In the data rows, the value 128 means zero.
Every row has a hidden score. How much higher is the second row's score than the first row's in each pair? 10 means about the same, 20 much higher and 0 much lower. The score is a weighted sum of the row's numbers plus the product of two more (or one squared), each taken from its middle value.
array([168, 145, 102, 104, 104, 150, 86, 184, 169, 120])
array([128, 42, 166, 136, 154, 193, 177, 184, 166, 16]) 15
array([120, 155, 97, 72, 129, 113, 153, 112, 133, 136])
array([184, 129, 139, 144, 86, 170, 79, 136, 144, 160]) 10
array([96, 164, 109, 104, 141, 73, 164, 112, 132, 144])
array([144, 162, 135, 104, 106, 123, 115, 144, 170, 136]) 10
array([144, 172, 100, 80, 115, 94, 138, 144, 152, 152])
array([144, 124, 114, 128, 148, 145, 110, 144, 113, 120]) 9
array([112, 121, 151, 144, 164, 155, 96, 120, 95, 104])
array([120, 107, 104, 136, 100, 120, 86, 192, 124, 160]) 13
array([128, 96, 91, 128, 151, 119, 125, 120, 141, 120])
array([112, 117, 146, 128, 156, 120, 113, 128, 114, 120]) 7
array([88, 114, 202, 168, 174, 173, 120, 80, 77, 96])
array([152, 139, 143, 96, 89, 124, 106, 128, 119, 120]) 9
array([192, 152, 109, 112, 138, 162, 113, 144, 201, 136])
array([16, 12, 193, 216, 3, 170, 198, 168, 136, 24]) 7
array([176, 145, 98, 88, 144, 144, 94, 160, 178, 96])
array([136, 99, 105, 136, 158, 108, 164, 112, 141, 96]) 11
array([144, 150, 158, 128, 135, 102, 143, 80, 141, 144])
array([120, 130, 115, 136, 105, 96, 149, 128, 137, 152]) 10
array([112, 113, 149, 136, 145, 119, 129, 112, 127, 112])
array([192, 158, 100, 120, 127, 152, 112, 112, 136, 144]) 7
array([128, 107, 114, 144, 130, 115, 130, 160, 147, 128])
array([152, 187, 142, 128, 86, 122, 116, 112, 119, 168]) 5
array([120, 162, 112, 88, 104, 111, 152, 104, 148, 144])
array([104, 96, 118, 152, 94, 113, 136, 152, 114, 136]) 11
array([120, 105, 119, 128, 135, 127, 118, 144, 114, 128])
array([136, 118, 151, 128, 144, 128, 114, 120, 111, 120]) 8
array([120, 121, 119, 144, 132, 102, 142, 96, 110, 144])
array([136, 102, 150, 120, 135, 123, 110, 160, 121, 112]) 11
array([112, 149, 103, 64, 135, 98, 129, 152, 129, 112])
array([144, 168, 130, 112, 74, 145, 91, 160, 145, 152]) 7
array([120, 100, 134, 144, 137, 102, 107, 152, 103, 120])
array([160, 107, 103, 120, 138, 172, 140, 192, 189, 112]) 13
array([200, 154, 193, 104, 204, 179, 86, 112, 130, 144])
array([128, 162, 126, 80, 144, 95, 181, 112, 165, 152]) 9
array([144, 73, 100, 112, 91, 147, 58, 184, 91, 96])
array([144, 82, 105, 136, 92, 149, 70, 168, 106, 120]) 12
array([144, 163, 130, 120, 66, 149, 98, 160, 125, 160])
array([104, 118, 149, 144, 142, 157, 120, 136, 123, 120]) 13
array([184, 183, 89, 136, 104, 118, 95, 136, 170, 200])
array([128, 119, 237, 176, 195, 238, 16, 144, 92, 56]) 11
array([120, 103, 133, 144, 119, 93, 154, 120, 75, 144])
array([136, 101, 111, 144, 146, 121, 148, 136, 132, 128]) 11
array([128, 147, 111, 80, 143, 111, 172, 120, 150, 136])
array([136, 135, 129, 120, 158, 139, 102, 104, 83, 88]) 4
array([104, 146, 112, 80, 113, 85, 161, 120, 148, 144])
array([184, 197, 104, 168, 127, 155, 157, 64, 185, 216]) 3
array([120, 110, 149, 120, 153, 90, 128, 112, 112, 128])
array([160, 137, 150, 120, 112, 134, 117, 104, 127, 144]) 9
array([176, 154, 113, 96, 142, 160, 119, 128, 205, 120])
array([120, 148, 79, 64, 111, 109, 130, 152, 118, 120]) 9
array([104, 115, 122, 144, 104, 110, 142, 136, 97, 128])
array([128, 107, 149, 128, 142, 124, 114, 136, 136, 112]) 13
array([168, 152, 133, 112, 125, 140, 114, 96, 114, 120])
array([96, 100, 119, 144, 124, 98, 132, 144, 105, 128]) 13
array([128, 98, 107, 128, 103, 98, 134, 168, 133, 152])
array([128, 155, 110, 80, 141, 100, 155, 120, 129, 136]) 9
array([128, 86, 98, 128, 146, 127, 140, 152, 153, 96])
array([104, 128, 130, 160, 97, 118, 167, 120, 141, 152]) 7
array([112, 113, 134, 144, 150, 114, 137, 112, 106, 96])
array([120, 160, 127, 128, 40, 147, 72, 184, 108, 184]) 11
array([96, 154, 172, 136, 218, 175, 139, 80, 148, 104])
array([96, 142, 138, 120, 195, 130, 151, 96, 130, 120]) 11
array([72, 112, 137, 96, 170, 145, 154, 120, 140, 112])
array([112, 108, 119, 152, 131, 107, 133, 136, 113, 136]) 7
array([120, 108, 147, 128, 143, 115, 105, 136, 98, 112])
array([64, 120, 102, 120, 144, 86, 157, 144, 117, 120]) 11
array([128, 146, 108, 128, 116, 115, 117, 128, 133, 144])
array([160, 175, 130, 120, 82, 144, 107, 128, 124, 168]) 8
array([112, 125, 113, 144, 122, 125, 115, 112, 99, 112])
array([112, 174, 121, 136, 10, 129, 77, 192, 86, 176]) 5
array([184, 158, 95, 112, 124, 150, 118, 128, 146, 144])
array([136, 125, 138, 96, 119, 134, 87, 136, 94, 120]) 12
array([112, 91, 148, 152, 139, 113, 116, 152, 96, 104])
array([120, 126, 131, 152, 121, 136, 111, 144, 135, 136]) 12
array([152, 105, 146, 80, 116, 133, 93, 160, 121, 112])
array([120, 101, 114, 72, 136, 112, 116, 120, 127, 128]) 13
array([136, 131, 98, 152, 136, 104, 152, 104, 173, 136])
array([104, 142, 99, 104, 169, 91, 171, 96, 122, 136]) 10
array([112, 166, 113, 104, 136, 92, 177, 104, 155, 160])
array([144, 158, 105, 80, 143, 112, 169, 96, 121, 136]) 11
array([32, 75, 202, 216, 139, 191, 173, 40, 110, 88])
array([144, 137, 140, 112, 120, 137, 105, 136, 142, 112]) 4
array([104, 139, 100, 72, 117, 76, 151, 168, 159, 112])
array([120, 90, 102, 136, 103, 120, 96, 184, 136, 152]) 14
array([160, 137, 122, 136, 148, 155, 136, 112, 140, 136])
array([128, 105, 151, 128, 148, 106, 115, 136, 92, 112]) 10
array([104, 104, 114, 136, 123, 104, 125, 160, 138, 112])
array([152, 142, 156, 136, 170, 133, 125, 88, 98, 120]) 8
array([112, 132, 112, 88, 178, 110, 189, 64, 117, 160])
array([104, 127, 107, 88, 165, 107, 162, 112, 127, 120]) 9
array([144, 116, 139, 96, 116, 115, 112, 136, 129, 104])
array([128, 119, 144, 112, 125, 127, 100, 168, 146, 104]) 10
array([64, 120, 218, 184, 176, 208, 115, 80, 94, 80])
array([112, 117, 145, 136, 112, 121, 120, 144, 84, 128]) 9
array([136, 147, 156, 112, 119, 97, 121, 96, 127, 136])
array([104, 126, 113, 152, 98, 115, 166, 96, 113, 136]) 9
array([152, 162, 114, 88, 133, 122, 157, 128, 159, 152])
array([120, 103, 105, 136, 143, 115, 156, 136, 153, 96]) 8
array([200, 189, 125, 120, 119, 148, 109, 152, 188, 176])
array([136, 65, 145, 112, 126, 118, 86, 144, 122, 96]) 13
array([88, 130, 164, 184, 112, 161, 162, 56, 105, 136])
array([120, 149, 122, 136, 80, 113, 56, 200, 90, 184]) 11
array([128, 130, 143, 152, 136, 105, 134, 112, 116, 104])
array([136, 171, 125, 88, 132, 99, 162, 128, 157, 152]) 17
array([96, 78, 115, 136, 115, 104, 140, 144, 81, 120])
array([152, 164, 75, 88, 98, 113, 130, 136, 120, 160]) 8
array([136, 175, 121, 144, 26, 146, 79, 176, 75, 192])
array([144, 119, 143, 112, 114, 132, 98, 160, 138, 112]) 15
array([128, 139, 255, 200, 232, 255, 17, 104, 57, 16])
array([128, 112, 123, 152, 141, 96, 152, 120, 109, 136]) 15
array([120, 51, 95, 128, 115, 126, 53, 208, 102, 120])
array([128, 123, 112, 120, 145, 140, 102, 144, 117, 120]) 6
array([128, 141, 133, 144, 122, 126, 151, 72, 74, 136])
array([144, 135, 137, 144, 123, 129, 152, 88, 98, 144]) 12
array([120, 111, 125, 144, 123, 104, 153, 136, 144, 128])
array([152, 133, 127, 144, 145, 144, 130, 120, 124, 144]) 9
array([64, 95, 123, 128, 107, 102, 225, 88, 128, 112])
array([184, 172, 105, 120, 118, 133, 114, 120, 148, 168]) 8
array([120, 133, 144, 144, 128, 109, 120, 136, 147, 136])
array([144, 143, 129, 104, 72, 131, 59, 208, 109, 144]) 9
array([136, 118, 123, 120, 145, 126, 145, 80, 47, 136])
array([96, 136, 96, 104, 158, 94, 167, 112, 116, 120]) 9
array([120, 99, 96, 136, 139, 90, 133, 136, 154, 128])
array([120, 124, 119, 152, 137, 103, 142, 120, 123, 144]) 7
array([136, 157, 99, 88, 157, 119, 146, 112, 101, 128])
array([144, 152, 136, 104, 84, 141, 89, 168, 115, 168]) 11
array([168, 125, 141, 96, 125, 134, 104, 152, 126, 112])
array([216, 203, 121, 136, 144, 139, 147, 112, 241, 176]) 7
array([104, 101, 138, 152, 143, 113, 126, 136, 98, 96])
array([104, 121, 123, 152, 98, 83, 144, 144, 116, 144]) 10
array([128, 108, 143, 136, 142, 102, 115, 128, 106, 128])
array([144, 108, 140, 128, 153, 110, 126, 104, 93, 120]) 10
array([128, 132, 125, 136, 106, 124, 140, 112, 100, 136])
array([136, 160, 86, 80, 121, 99, 144, 120, 97, 136]) 11
array([112, 101, 109, 136, 113, 113, 104, 176, 133, 152])
array([112, 132, 114, 160, 107, 99, 135, 136, 148, 176]) 8
array([128, 118, 143, 128, 144, 101, 116, 128, 119, 120])
array([128, 95, 100, 136, 157, 109, 132, 144, 121, 96]) 10
array([128, 172, 135, 128, 53, 114, 95, 144, 47, 192])
array([96, 101, 116, 144, 117, 102, 118, 160, 119, 120]) 14
array([88, 148, 115, 96, 130, 149, 175, 104, 154, 112])
array([48, 43, 207, 208, 52, 162, 221, 144, 121, 32]) 8
array([168, 150, 128, 112, 125, 132, 129, 120, 149, 120])
array([136, 112, 142, 152, 158, 126, 140, 96, 107, 112]) 10
array([128, 108, 95, 144, 104, 103, 135, 128, 116, 152])
array([152, 159, 156, 160, 173, 144, 144, 56, 99, 128]) 5
array([192, 155, 112, 96, 136, 136, 114, 168, 195, 112])
array([112, 128, 196, 144, 199, 218, 86, 96, 88, 88]) 10
array([128, 115, 134, 152, 140, 101, 132, 104, 107, 120])
array([192, 174, 93, 120, 102, 159, 117, 160, 201, 168]) 11
array([144, 163, 101, 80, 116, 115, 159, 128, 132, 152])
array([88, 123, 117, 112, 180, 113, 172, 96, 140, 112]) 11
array([128, 123, 147, 120, 115, 119, 100, 160, 136, 112])
array([96, 108, 126, 144, 97, 101, 153, 128, 110, 136]) 11
array([120, 170, 110, 120, 165, 125, 159, 80, 126, 152])
array([224, 209, 113, 144, 140, 150, 142, 80, 211, 184]) 8
array([112, 104, 100, 128, 114, 116, 131, 136, 130, 144])
array([152, 123, 146, 104, 114, 131, 96, 176, 144, 112]) 7
array([120, 174, 132, 136, 18, 118, 70, 192, 79, 184])
array([120, 113, 189, 128, 213, 209, 45, 128, 74, 72]) 17
array([144, 168, 132, 128, 57, 135, 79, 152, 64, 192])
array([112, 104, 128, 120, 133, 96, 99, 152, 105, 104]) 11
array([176, 190, 126, 120, 100, 131, 98, 176, 191, 184])
array([128, 91, 151, 184, 153, 127, 142, 64, 136, 136]) 16
array([112, 122, 145, 176, 129, 116, 130, 136, 100, 120])
array([112, 115, 128, 136, 114, 111, 141, 144, 111, 128]) 14
array([104, 118, 167, 152, 159, 181, 126, 80, 87, 104])
array([200, 199, 126, 128, 132, 128, 134, 128, 212, 176]) 9
array([128, 123, 177, 192, 109, 195, 171, 96, 167, 120])
array([136, 125, 198, 144, 76, 180, 104, 136, 148, 80]) 12
array([120, 153, 112, 72, 128, 112, 160, 112, 147, 152])
array([144, 137, 146, 168, 144, 121, 132, 88, 88, 152]) 5
array([120, 101, 134, 144, 144, 126, 124, 128, 109, 96])
array([200, 182, 99, 144, 116, 128, 87, 136, 153, 224]) 11
array([120, 134, 101, 64, 100, 103, 134, 136, 126, 152])
array([120, 108, 143, 152, 146, 129, 114, 128, 99, 120]) 6
array([112, 109, 128, 152, 108, 111, 150, 120, 114, 152])
array([112, 102, 136, 144, 148, 117, 113, 136, 89, 104]) 8
array([96, 114, 120, 152, 123, 103, 144, 128, 125, 144])
array([232, 207, 115, 128, 156, 142, 153, 72, 196, 176]) 6
array([80, 112, 97, 120, 163, 99, 162, 128, 93, 128])
array([168, 135, 112, 136, 146, 172, 151, 152, 181, 160]) 9
array([120, 87, 114, 128, 161, 102, 150, 128, 124, 96])
array([112, 108, 124, 144, 110, 119, 162, 120, 104, 136]) 9
array([104, 137, 104, 72, 134, 101, 133, 152, 139, 120])
array([112, 88, 113, 136, 118, 92, 143, 144, 77, 120]) 7
array([160, 175, 94, 104, 104, 107, 161, 96, 138, 160])
array([168, 145, 142, 104, 142, 124, 111, 104, 110, 120]) 11
array([168, 136, 139, 104, 89, 130, 122, 128, 126, 128])
array([112, 180, 135, 136, 19, 124, 78, 192, 79, 200]) 5
array([136, 68, 126, 160, 121, 135, 100, 136, 143, 168])
array([96, 132, 95, 96, 168, 134, 135, 120, 92, 120]) 1
array([160, 128, 149, 128, 102, 157, 96, 128, 177, 152])
array([152, 96, 113, 128, 85, 164, 104, 144, 137, 128]) 9
array([144, 132, 131, 104, 136, 129, 115, 96, 112, 104])
array([88, 121, 105, 136, 162, 107, 176, 104, 110, 144]) 12
array([120, 111, 142, 152, 136, 120, 127, 136, 95, 112])
array([128, 111, 126, 160, 132, 112, 139, 144, 133, 144]) 13
array([152, 140, 143, 112, 124, 135, 119, 96, 122, 128])
array([136, 149, 134, 128, 145, 133, 110, 104, 127, 112]) 8
array([128, 158, 97, 152, 7, 119, 68, 176, 77, 192])
array([184, 145, 100, 128, 162, 154, 151, 128, 211, 152]) 16
array([168, 145, 140, 160, 173, 146, 116, 64, 97, 136])
array([120, 133, 113, 144, 121, 117, 118, 152, 162, 128]) 12
array([112, 95, 121, 144, 110, 115, 153, 136, 109, 136])
array([96, 131, 104, 72, 121, 90, 135, 144, 123, 144]) 12
array([136, 159, 101, 88, 118, 113, 150, 128, 159, 168])
array([104, 144, 107, 112, 172, 118, 140, 112, 98, 136]) 8
array([136, 63, 140, 88, 104, 156, 53, 160, 112, 96])
array([136, 113, 99, 136, 157, 115, 149, 136, 150, 104]) 4
array([168, 149, 102, 120, 107, 119, 114, 112, 131, 128])
array([136, 115, 140, 104, 145, 127, 109, 128, 111, 104]) 14
array([184, 155, 91, 120, 139, 169, 146, 128, 214, 160])
array([176, 167, 126, 112, 143, 131, 115, 128, 188, 136]) 9
array([104, 122, 170, 136, 184, 182, 112, 104, 103, 104])
array([112, 92, 129, 128, 150, 108, 106, 128, 86, 112]) 10
array([64, 138, 133, 104, 171, 102, 187, 88, 139, 96])
array([144, 67, 139, 136, 154, 136, 98, 96, 104, 112]) 15
array([120, 89, 139, 144, 133, 124, 103, 176, 105, 96])
array([144, 150, 157, 120, 126, 117, 122, 104, 135, 128]) 10
array([112, 104, 154, 160, 165, 169, 116, 96, 84, 112])
array([120, 161, 106, 128, 11, 113, 54, 192, 55, 200]) 5
array([192, 181, 106, 128, 104, 149, 104, 136, 169, 168])
array([160, 118, 143, 120, 144, 138, 122, 128, 122, 112]) 13
